[[0, 1, 3, 0, 5, 0, 1, 1, -2, -1, 3], [-7, 79, -31, 46, 57, 26, 23, 48, -60, -3, 46]]
The entry just left of 26 -> 57
The entry just right of -1 is 3
Which number is the entry just right of -60?
Answer: -3
Which number is the entry just left of -31?
Answer: 79
The entry just left of 23 -> 26

Read these off the row that follows.
1) Give the 1st entry from the right.
2) Give the first entry from the left.
3) Give the 2nd entry from the left.
[2, 4, 5, 2, 5, 5, 7]
1) 7
2) 2
3) 4

Read these off the row that follows.
1) Find the entry just left of -34.
2) Find the entry just left of 61.
array([-24,  85,  30, -37,  61,   8, -90, -11,   5, -34])
1) 5
2) -37

data =
array([ -48.942,   32.004,  -99.452,   96.853,  124.887,  152.689,
         80.730, -157.748,   95.409, -174.010, -104.400,   -9.763,
          8.852, -175.913])
The entry just left of the smallest entry -> 8.852
Which number is the entry just right of -104.400?
Answer: -9.763
Which number is the minimum?
Answer: -175.913
The entry just right of -174.010 -> -104.400
Which number is the entry just left of 80.730?
Answer: 152.689
The entry just right of -48.942: 32.004

Questions about the grid below.
1) Report the entry just right of 6846.
2) Report the bottom-left entry.
3) Report the 2nd entry on the diagonal from the top-right corner.
4) Report the entry directly above the largest entry.
5) Report the first entry, reading row by row.
6) Report the entry just left of 7108.
7) Report the smallest entry.
8) Report the last entry, reading row by row.
6588,4100,3282,5200,2532,4515,6569,3115,7108
5569,4055,6260,3965,6846,4168,6698,6838,3656
7771,5532,3307,6915,5185,3227,5831,5143,4436
1) 4168
2) 7771
3) 6838
4) 5569
5) 6588
6) 3115
7) 2532
8) 4436

Questions about the row below.
1) What is the entry just left of -3?
2) What is the entry just right of -18?
3) What is the entry just left of -31?
array([-79,  73,  -3, -18, -59,  67, -31,  68, -33,  64, -45,  33])
1) 73
2) -59
3) 67
